50 stands for zero in the data rows.
Some points, one per row:
array([52., 51., 35., 44., 40., 41., 33., 68.])
array([56., 42., 58., 36., 75., 81., 66., 41.])
array([53., 47., 56., 47., 50., 51., 48., 55.])
array([54., 58., 56., 50., 64., 52., 37., 54.])
array([31., 54., 49., 42., 37., 28., 51., 67.])
array([50., 45., 48., 51., 40., 52., 57., 45.])
array([44., 48., 46., 46., 45., 50., 54., 40.])
array([50., 47., 55., 44., 60., 63., 52., 46.])
array([55., 47., 50., 45., 54., 51., 47., 49.])
array([48., 47., 48., 51., 44., 49., 55., 45.])
array([49., 40., 46., 48., 36., 53., 61., 43.])
array([58., 44., 59., 49., 53., 57., 51., 55.])
array([44., 57., 47., 81., 52., 35., 32., 31.])
array([29., 54., 50., 44., 43., 47., 52., 62.])
array([44., 49., 46., 49., 41., 42., 42., 50.])
array([44., 49., 42., 47., 49., 54., 61., 46.])
array([63., 67., 66., 61., 87., 55., 21., 57.])
array([48., 49., 57., 44., 60., 59., 59., 37.])
array([54., 58., 48., 59., 38., 54., 44., 56.])
array([41., 62., 60., 69., 19., 43., 62., 52.])
12 more points follow, each with its number after it:
array([58., 36., 70., 48., 78., 82., 65., 38.]) 0
array([42., 50., 47., 49., 44., 41., 45., 55.]) 1
array([47., 49., 49., 48., 47., 49., 52., 46.]) 2
array([44., 48., 45., 61., 29., 36., 22., 51.]) 3
array([26., 45., 50., 31., 37., 26., 49., 66.]) 4
array([42., 52., 48., 46., 45., 42., 50., 55.]) 5
array([59., 60., 63., 55., 68., 56., 38., 57.]) 6
array([55., 38., 46., 52., 30., 51., 87., 33.]) 7
array([43., 52., 39., 46., 50., 47., 62., 42.]) 8
array([44., 51., 49., 48., 46., 45., 49., 53.]) 9
array([57., 42., 67., 40., 75., 76., 69., 31.]) 10
array([41., 62., 45., 71., 50., 35., 41., 32.]) 11
Which of these numbered points is nearest to each point below by angle, seen from the average point of the first points? Its number follows each.
array([43., 54., 46., 62., 48., 43., 44., 44.]) > 11
array([56., 70., 56., 51., 70., 53., 32., 60.]) > 6
array([52., 49., 54., 45., 66., 67., 58., 35.]) > 10
array([44., 56., 48., 59., 48., 42., 43., 43.]) > 11
array([38., 42., 41., 47., 34., 43., 56., 52.]) > 9
array([48., 51., 54., 59., 35., 50., 56., 47.]) > 7
array([47., 52., 49., 53., 45., 49., 47., 56.]) > 1
array([74., 59., 34., 62., 85., 49., 20., 92.]) > 6
